In the data rows, the value 50 means zero.
Here are some rows, each followed by its group. Rows of different groups can look alike.
tensor([43, 32, 49, 52, 56, 47, 50, 55, 38, 46, 36, 40, 51, 47, 40, 49, 39, 35, 53, 44, 31, 32, 46, 41]) 0
tensor([53, 52, 46, 49, 47, 52, 49, 61, 51, 48, 36, 52, 45, 40, 50, 59, 44, 38, 45, 31, 29, 53, 42, 42]) 0
tensor([49, 51, 53, 45, 47, 45, 53, 53, 51, 47, 46, 42, 59, 48, 50, 49, 39, 38, 53, 48, 47, 47, 51, 33]) 0
tensor([51, 38, 52, 53, 50, 50, 40, 60, 39, 45, 46, 42, 55, 42, 33, 60, 40, 43, 56, 50, 55, 55, 70, 46]) 1
tensor([47, 45, 43, 35, 38, 44, 45, 49, 59, 51, 64, 54, 62, 34, 50, 60, 53, 58, 44, 48, 36, 48, 23, 44]) 1
tensor([51, 50, 45, 52, 56, 52, 49, 61, 38, 40, 51, 43, 43, 54, 42, 46, 51, 48, 44, 38, 41, 55, 34, 43]) 0
tensor([55, 62, 61, 65, 57, 59, 47, 45, 48, 64, 68, 54, 55, 53, 66, 33, 73, 63, 53, 66, 59, 39, 42, 65]) 2
tensor([51, 65, 39, 48, 41, 66, 37, 66, 55, 51, 40, 52, 49, 52, 53, 39, 57, 46, 66, 34, 59, 51, 46, 43]) 3
tensor([55, 66, 41, 46, 52, 50, 53, 66, 55, 48, 33, 43, 48, 46, 48, 61, 49, 37, 67, 60, 58, 43, 45, 46]) 3
tensor([47, 56, 58, 41, 36, 45, 62, 44, 40, 61, 60, 55, 49, 29, 50, 34, 57, 65, 64, 60, 44, 36, 38, 57]) 1
tensor([57, 75, 60, 58, 54, 48, 45, 70, 61, 43, 47, 63, 41, 59, 62, 47, 59, 57, 65, 40, 56, 68, 41, 45]) 3
tensor([41, 47, 43, 36, 28, 34, 36, 44, 49, 44, 38, 37, 29, 52, 48, 39, 50, 49, 39, 45, 41, 43, 40, 60]) 2
tensor([72, 62, 67, 51, 58, 58, 49, 60, 59, 73, 69, 40, 69, 55, 75, 37, 80, 65, 66, 75, 72, 52, 46, 42]) 2
tensor([43, 52, 40, 42, 46, 40, 60, 34, 42, 40, 49, 32, 45, 43, 53, 37, 51, 54, 34, 46, 36, 33, 34, 46]) 1
tensor([47, 41, 60, 39, 33, 39, 49, 45, 61, 54, 40, 59, 48, 56, 31, 35, 38, 56, 31, 54, 45, 50, 54, 65]) 4
tensor([56, 53, 56, 60, 58, 55, 39, 52, 49, 44, 28, 50, 49, 48, 52, 51, 52, 39, 57, 35, 51, 61, 43, 55]) 1
tensor([44, 52, 44, 55, 63, 57, 54, 61, 48, 40, 41, 55, 60, 50, 52, 53, 53, 46, 47, 45, 42, 62, 42, 42]) 3
tensor([35, 33, 45, 46, 47, 60, 59, 32, 65, 43, 42, 46, 28, 58, 33, 37, 42, 48, 47, 67, 55, 55, 55, 55]) 5
tensor([49, 44, 59, 64, 55, 38, 50, 42, 47, 57, 71, 55, 48, 50, 64, 72, 57, 53, 46, 57, 58, 33, 76, 44]) 6
tensor([47, 46, 49, 36, 35, 51, 59, 62, 43, 55, 56, 39, 56, 41, 59, 55, 59, 54, 51, 41, 29, 47, 38, 40]) 1
tensor([59, 44, 68, 43, 48, 50, 39, 52, 51, 43, 51, 43, 48, 42, 35, 51, 42, 50, 68, 50, 45, 50, 39, 37]) 0
tensor([51, 54, 54, 47, 66, 48, 35, 58, 46, 42, 59, 56, 43, 46, 58, 56, 51, 46, 60, 46, 52, 53, 44, 41]) 3
tensor([51, 54, 41, 52, 41, 48, 39, 51, 42, 55, 45, 48, 33, 47, 48, 37, 48, 64, 35, 49, 56, 36, 43, 51]) 2
tensor([43, 54, 34, 54, 24, 36, 53, 39, 56, 49, 32, 37, 37, 61, 40, 44, 44, 41, 35, 53, 36, 52, 57, 55]) 6
tensor([51, 55, 42, 52, 43, 51, 57, 57, 67, 60, 52, 45, 53, 36, 58, 55, 66, 59, 53, 46, 33, 69, 47, 52]) 1
tensor([48, 56, 51, 49, 63, 54, 49, 67, 43, 40, 42, 50, 51, 46, 47, 47, 45, 44, 51, 38, 50, 63, 39, 39]) 3
tensor([42, 56, 56, 64, 74, 66, 57, 50, 53, 61, 63, 55, 60, 67, 76, 77, 59, 43, 45, 60, 77, 47, 77, 45]) 6
tensor([49, 46, 53, 41, 45, 60, 57, 27, 37, 57, 49, 45, 51, 26, 54, 55, 43, 68, 43, 50, 37, 35, 33, 45]) 1
tensor([40, 44, 55, 60, 57, 58, 59, 34, 42, 44, 66, 54, 46, 61, 57, 45, 44, 46, 42, 34, 63, 56, 57, 57]) 6
tensor([51, 50, 52, 53, 43, 46, 52, 48, 32, 37, 59, 37, 43, 54, 58, 61, 55, 56, 49, 39, 49, 56, 55, 50]) 6
tensor([53, 43, 51, 61, 50, 58, 45, 56, 45, 39, 48, 60, 48, 42, 48, 46, 52, 27, 53, 42, 42, 56, 37, 39]) 3
tensor([55, 29, 53, 50, 52, 46, 51, 73, 49, 42, 41, 62, 38, 45, 51, 64, 55, 50, 46, 46, 35, 59, 60, 52]) 1
tensor([61, 63, 52, 51, 45, 63, 57, 47, 54, 42, 44, 56, 59, 53, 38, 38, 48, 48, 55, 38, 46, 48, 45, 42]) 3
tensor([60, 38, 47, 62, 46, 37, 51, 27, 66, 60, 57, 54, 46, 42, 40, 49, 37, 48, 48, 55, 45, 36, 56, 46]) 5
tensor([47, 47, 47, 52, 47, 39, 57, 45, 53, 45, 33, 38, 49, 26, 50, 54, 51, 59, 42, 38, 38, 33, 37, 44]) 1
tensor([51, 51, 46, 51, 56, 47, 46, 57, 59, 46, 42, 42, 52, 49, 49, 48, 41, 43, 54, 41, 55, 53, 52, 52]) 0
tensor([51, 37, 46, 43, 40, 51, 51, 73, 60, 45, 46, 36, 44, 29, 40, 65, 48, 47, 58, 44, 56, 65, 60, 32]) 1
tensor([47, 46, 53, 65, 46, 60, 57, 50, 45, 51, 55, 48, 51, 45, 48, 39, 56, 37, 47, 41, 37, 33, 46, 53]) 1
tensor([56, 50, 52, 50, 60, 49, 34, 57, 29, 49, 41, 48, 56, 41, 42, 62, 41, 48, 64, 46, 46, 54, 57, 41]) 0
tensor([59, 52, 41, 40, 51, 53, 54, 67, 54, 41, 54, 40, 47, 42, 54, 52, 37, 39, 60, 43, 64, 66, 50, 48]) 3
tensor([49, 38, 47, 56, 42, 48, 57, 39, 74, 47, 42, 58, 43, 58, 39, 55, 33, 55, 42, 49, 51, 75, 53, 61]) 4
tensor([50, 43, 56, 63, 47, 49, 56, 31, 41, 52, 52, 62, 59, 40, 41, 48, 39, 70, 51, 47, 54, 44, 47, 69]) 1
tensor([51, 45, 56, 51, 36, 40, 47, 45, 43, 37, 35, 43, 51, 51, 43, 55, 41, 42, 59, 44, 53, 46, 43, 43]) 0
tensor([46, 64, 43, 55, 53, 58, 67, 64, 55, 50, 50, 65, 62, 48, 63, 58, 79, 57, 49, 33, 37, 31, 35, 46]) 1
tensor([51, 41, 57, 51, 52, 31, 55, 49, 51, 50, 52, 32, 53, 40, 43, 66, 33, 38, 57, 52, 37, 45, 58, 36]) 0
tensor([49, 59, 47, 48, 44, 54, 47, 53, 38, 42, 51, 51, 58, 56, 55, 51, 47, 36, 48, 32, 55, 60, 32, 38]) 3
tensor([45, 53, 36, 45, 55, 51, 48, 59, 41, 44, 40, 61, 44, 44, 41, 51, 38, 48, 57, 51, 55, 59, 28, 53]) 1
tensor([52, 51, 46, 51, 35, 44, 48, 68, 51, 44, 52, 57, 48, 43, 51, 55, 57, 50, 51, 44, 50, 58, 39, 44]) 3
tensor([51, 48, 53, 47, 47, 52, 49, 52, 59, 38, 49, 62, 52, 39, 33, 53, 45, 44, 48, 49, 52, 53, 43, 45]) 3
tensor([55, 55, 57, 44, 37, 53, 61, 41, 37, 63, 53, 67, 66, 39, 52, 54, 40, 70, 62, 49, 50, 52, 57, 63]) 1
tensor([54, 43, 53, 45, 51, 67, 57, 66, 29, 52, 50, 69, 47, 54, 41, 42, 56, 62, 40, 46, 48, 39, 48, 71]) 1
tensor([41, 63, 60, 42, 41, 50, 63, 38, 55, 76, 58, 51, 83, 29, 73, 37, 68, 81, 76, 54, 43, 45, 47, 48]) 1
tensor([43, 46, 62, 55, 48, 67, 59, 64, 45, 45, 63, 55, 42, 61, 57, 66, 48, 52, 49, 58, 51, 37, 64, 51]) 6
tensor([49, 34, 47, 65, 35, 40, 48, 46, 50, 55, 60, 62, 38, 43, 49, 38, 39, 57, 45, 62, 50, 38, 66, 49]) 5
tensor([36, 57, 43, 45, 43, 46, 40, 41, 42, 57, 59, 46, 66, 39, 52, 47, 55, 66, 47, 65, 47, 53, 55, 61]) 1
tensor([43, 59, 64, 44, 57, 46, 51, 56, 43, 73, 73, 61, 80, 37, 56, 40, 64, 76, 67, 57, 40, 43, 46, 55]) 1
tensor([54, 58, 54, 51, 48, 45, 50, 47, 43, 42, 47, 52, 53, 52, 56, 45, 48, 38, 44, 34, 54, 59, 46, 37]) 3
tensor([41, 51, 57, 47, 45, 58, 57, 32, 65, 43, 44, 60, 41, 67, 52, 36, 39, 46, 43, 52, 40, 59, 58, 57]) 4
tensor([52, 49, 49, 46, 62, 48, 46, 66, 44, 39, 41, 48, 43, 57, 37, 44, 44, 45, 58, 33, 63, 56, 35, 43]) 3
tensor([48, 49, 47, 42, 43, 41, 41, 34, 54, 42, 48, 44, 41, 54, 37, 35, 37, 48, 30, 57, 46, 56, 49, 61]) 6
tensor([46, 46, 41, 39, 43, 42, 57, 43, 38, 74, 58, 49, 66, 41, 44, 35, 57, 65, 50, 62, 45, 29, 56, 55]) 1
tensor([59, 36, 60, 49, 43, 48, 40, 46, 52, 50, 48, 43, 41, 41, 29, 45, 40, 42, 45, 62, 44, 42, 61, 40]) 5
tensor([50, 59, 63, 57, 56, 44, 50, 73, 50, 50, 44, 50, 47, 37, 45, 60, 37, 47, 54, 54, 50, 73, 59, 44]) 0
tensor([56, 33, 45, 54, 38, 37, 53, 44, 46, 41, 45, 39, 47, 42, 63, 60, 38, 46, 40, 45, 42, 44, 50, 24]) 1
tensor([42, 38, 60, 56, 46, 35, 42, 40, 41, 45, 42, 46, 39, 47, 50, 57, 46, 42, 52, 43, 40, 38, 50, 52]) 0
tensor([50, 59, 62, 43, 52, 62, 41, 77, 49, 39, 48, 53, 46, 51, 65, 57, 58, 39, 62, 37, 54, 58, 44, 61]) 3
tensor([51, 52, 53, 39, 24, 59, 53, 34, 30, 60, 47, 56, 62, 40, 41, 51, 54, 72, 66, 61, 60, 44, 49, 64]) 1
tensor([48, 48, 60, 45, 53, 43, 48, 46, 57, 47, 38, 44, 42, 63, 39, 43, 47, 49, 38, 41, 35, 51, 49, 61]) 5
tensor([52, 45, 59, 52, 45, 51, 49, 40, 51, 80, 75, 81, 78, 49, 61, 48, 40, 72, 66, 68, 45, 54, 61, 77]) 1
tensor([39, 30, 54, 46, 61, 44, 50, 60, 60, 46, 57, 57, 39, 30, 56, 61, 43, 49, 29, 44, 31, 52, 51, 44]) 6
tensor([52, 39, 60, 53, 25, 51, 41, 39, 63, 46, 40, 51, 51, 69, 28, 51, 28, 45, 44, 48, 59, 62, 70, 63]) 4
tensor([52, 43, 48, 46, 46, 35, 58, 21, 53, 45, 39, 52, 38, 63, 36, 40, 37, 45, 41, 54, 49, 48, 58, 46]) 4
tensor([47, 54, 61, 54, 46, 50, 63, 57, 49, 50, 67, 47, 53, 56, 74, 72, 58, 63, 41, 54, 75, 28, 63, 34]) 6
tensor([65, 70, 61, 63, 59, 61, 44, 40, 57, 69, 72, 30, 59, 56, 66, 37, 76, 57, 58, 59, 67, 44, 62, 56]) 2
tensor([48, 49, 41, 51, 45, 56, 49, 46, 60, 38, 49, 45, 43, 50, 43, 45, 40, 58, 25, 60, 56, 52, 54, 60]) 5
tensor([46, 41, 44, 39, 42, 49, 60, 40, 62, 53, 35, 45, 44, 65, 43, 34, 45, 43, 36, 49, 33, 49, 54, 54]) 5
tensor([61, 66, 56, 63, 59, 43, 41, 38, 55, 69, 58, 39, 60, 49, 49, 55, 60, 56, 57, 62, 63, 62, 49, 51]) 2
tensor([47, 68, 54, 47, 66, 62, 49, 62, 48, 46, 53, 64, 44, 58, 58, 44, 47, 45, 65, 46, 57, 51, 45, 55]) 3
tensor([59, 64, 50, 59, 53, 53, 41, 56, 47, 75, 56, 50, 71, 53, 63, 36, 69, 53, 46, 68, 60, 40, 43, 62]) 2
tensor([55, 48, 49, 55, 54, 46, 55, 56, 54, 35, 60, 54, 60, 42, 37, 57, 44, 35, 53, 48, 56, 56, 45, 44]) 3
tensor([48, 35, 52, 48, 29, 43, 48, 40, 40, 37, 44, 31, 38, 41, 41, 58, 45, 48, 38, 39, 25, 42, 43, 41]) 1
tensor([44, 64, 56, 53, 52, 51, 40, 58, 55, 49, 64, 78, 52, 66, 46, 44, 51, 39, 51, 38, 61, 79, 49, 42]) 3
tensor([51, 59, 64, 61, 54, 40, 60, 63, 45, 45, 42, 55, 52, 29, 51, 62, 47, 48, 53, 55, 53, 61, 52, 51]) 0
tensor([49, 42, 58, 58, 44, 47, 50, 57, 41, 45, 46, 47, 51, 48, 37, 51, 39, 39, 43, 36, 47, 48, 46, 48]) 0
tensor([47, 32, 62, 55, 63, 56, 55, 56, 52, 61, 60, 43, 58, 53, 59, 82, 52, 45, 48, 64, 63, 42, 77, 51]) 6
tensor([45, 49, 42, 48, 42, 44, 51, 31, 45, 59, 40, 54, 64, 49, 41, 51, 51, 63, 55, 48, 50, 58, 44, 41]) 1
tensor([41, 45, 47, 54, 57, 48, 52, 51, 70, 49, 43, 69, 47, 62, 68, 62, 58, 33, 57, 76, 51, 49, 74, 67]) 4
tensor([45, 37, 48, 56, 51, 57, 58, 43, 74, 51, 44, 53, 52, 50, 37, 50, 42, 53, 53, 63, 48, 51, 55, 61]) 4
tensor([53, 42, 41, 31, 44, 40, 45, 37, 52, 52, 49, 57, 55, 59, 47, 45, 42, 49, 35, 62, 57, 39, 56, 48]) 4
tensor([47, 70, 42, 44, 46, 72, 52, 53, 64, 47, 71, 76, 45, 77, 48, 42, 49, 42, 54, 46, 72, 81, 39, 40]) 3
Group 3 spreads out most along one direction. Which 3 other groups' directions of most spread are closest to that one, closest first?
1 0 2
Which 3 groups are nearest to each row below, nearest first, going by the average distance to the group's rows?
tensor([58, 37, 53, 55, 53, 49, 41, 56, 46, 44, 54, 53, 50, 42, 53, 69, 45, 48, 55, 49, 46, 66, 57, 45]) -> 0 3 6
tensor([46, 49, 48, 54, 56, 54, 55, 52, 44, 37, 41, 51, 39, 56, 69, 60, 57, 41, 50, 45, 49, 38, 70, 41]) -> 0 6 3
Which 4 groups are nearest to each row below, nearest first, going by the distance to the group's nearest row?
tensor([49, 86, 38, 30, 75, 65, 38, 57, 52, 50, 87, 82, 55, 78, 68, 49, 67, 48, 60, 59, 74, 91, 57, 48]) -> 3 6 2 4
tensor([55, 32, 61, 45, 46, 45, 55, 46, 54, 57, 39, 45, 57, 50, 54, 64, 42, 44, 57, 37, 42, 45, 48, 36]) -> 0 1 3 5
tensor([54, 53, 55, 55, 53, 64, 48, 55, 30, 38, 36, 59, 52, 48, 58, 42, 55, 46, 48, 46, 42, 40, 34, 43]) -> 3 0 1 2
tensor([47, 44, 49, 46, 62, 60, 47, 46, 47, 50, 58, 49, 49, 60, 64, 87, 57, 55, 43, 47, 51, 33, 70, 46]) -> 6 3 0 1
Which 3 groups are nearest to each row below, nearest first, going by the distance to the centre of the group?
tensor([46, 37, 48, 60, 45, 41, 54, 58, 40, 45, 45, 35, 52, 42, 59, 59, 58, 43, 41, 41, 29, 47, 57, 43]) -> 0 1 6
tensor([60, 42, 62, 66, 53, 51, 55, 44, 76, 60, 79, 61, 55, 53, 60, 57, 47, 45, 55, 76, 77, 32, 67, 56]) -> 6 2 4
tensor([73, 70, 47, 57, 63, 59, 65, 57, 48, 69, 66, 38, 66, 58, 58, 39, 77, 58, 73, 69, 59, 40, 48, 46]) -> 2 1 3
tensor([54, 43, 30, 33, 28, 44, 58, 43, 55, 52, 45, 32, 57, 66, 48, 38, 56, 58, 36, 49, 40, 30, 46, 53]) -> 5 1 4
tensor([55, 43, 49, 61, 53, 49, 47, 61, 42, 53, 41, 47, 55, 37, 55, 52, 46, 48, 55, 42, 49, 63, 52, 46]) -> 0 3 1
tensor([53, 42, 51, 53, 47, 45, 34, 50, 52, 59, 56, 57, 44, 49, 49, 34, 41, 61, 46, 46, 64, 33, 45, 50]) -> 5 1 2
Which 4 groups are nearest to each row below, nearest first, going by the average distance to the group's rows?
tensor([57, 64, 41, 60, 61, 77, 49, 62, 45, 43, 40, 63, 57, 55, 52, 41, 58, 45, 46, 42, 36, 47, 44, 58]) -> 3 0 1 5
tensor([35, 45, 63, 46, 32, 48, 44, 37, 50, 43, 50, 46, 38, 50, 34, 46, 38, 55, 42, 52, 51, 52, 56, 48]) -> 5 4 0 6
tensor([48, 51, 54, 50, 58, 48, 50, 63, 55, 42, 51, 47, 52, 51, 57, 49, 55, 46, 54, 39, 51, 55, 34, 53]) -> 3 0 1 5
tensor([39, 40, 42, 45, 45, 42, 56, 30, 54, 40, 42, 34, 48, 60, 43, 42, 51, 49, 37, 56, 44, 46, 51, 67]) -> 5 4 0 6
tensor([48, 38, 49, 45, 53, 44, 48, 53, 39, 36, 47, 50, 41, 49, 45, 67, 55, 36, 46, 50, 33, 42, 60, 37]) -> 0 5 3 6
tensor([51, 55, 50, 49, 55, 53, 55, 51, 55, 36, 44, 50, 47, 50, 45, 59, 52, 42, 60, 39, 55, 77, 53, 46]) -> 3 0 4 5
tensor([51, 44, 60, 49, 35, 52, 46, 45, 48, 67, 68, 46, 64, 34, 44, 46, 57, 65, 55, 45, 37, 50, 53, 46]) -> 1 0 5 2
tensor([50, 50, 35, 37, 40, 49, 38, 47, 44, 55, 46, 34, 52, 47, 58, 44, 51, 57, 32, 48, 44, 47, 37, 62]) -> 5 0 1 2
tensor([52, 39, 51, 48, 53, 44, 48, 40, 57, 42, 42, 51, 47, 50, 38, 42, 38, 53, 35, 53, 46, 45, 49, 55]) -> 5 4 0 3
tensor([45, 50, 48, 46, 47, 43, 65, 34, 32, 58, 45, 38, 59, 46, 54, 37, 49, 55, 52, 48, 51, 38, 31, 63]) -> 1 0 5 2
Group 2 spreads out most along one direction. Which 3 other groups' directions of most spread are closest to that one, closest first?
6 1 4
Which 3 other groups have their centres nearest to the centre of group 2, nearest first?
1 6 3
Group 1 spreads out most along one direction. Which 3 other groups' directions of most spread are closest to that one, closest first?
2 3 6
Which 3 groups are nearest to each row below, nearest first, going by the distance to the group's nearest row?
tensor([52, 69, 56, 39, 53, 36, 55, 47, 35, 62, 50, 47, 59, 58, 65, 52, 64, 68, 62, 44, 50, 34, 35, 53]) -> 1 2 6
Group 5 spreads out most along one direction. Which 3 other groups' directions of most spread are closest to that one, closest first?
6 1 2
Which 3 other groups have their centres nearest to the centre of group 3, nearest first?
0 1 6
Group 4 spreads out most along one direction. Which 3 other groups' directions of most spread are closest to that one, closest first?
6 2 0
Which 4 groups are nearest to each row below, nearest first, going by the distance to the centre of the group?
tensor([43, 44, 45, 56, 54, 45, 59, 59, 42, 41, 56, 57, 38, 48, 66, 59, 61, 52, 49, 46, 51, 37, 56, 41]) -> 6 1 0 3
tensor([43, 54, 47, 40, 45, 49, 43, 45, 68, 46, 42, 38, 46, 57, 47, 39, 41, 49, 38, 58, 54, 52, 55, 51]) -> 5 4 6 0
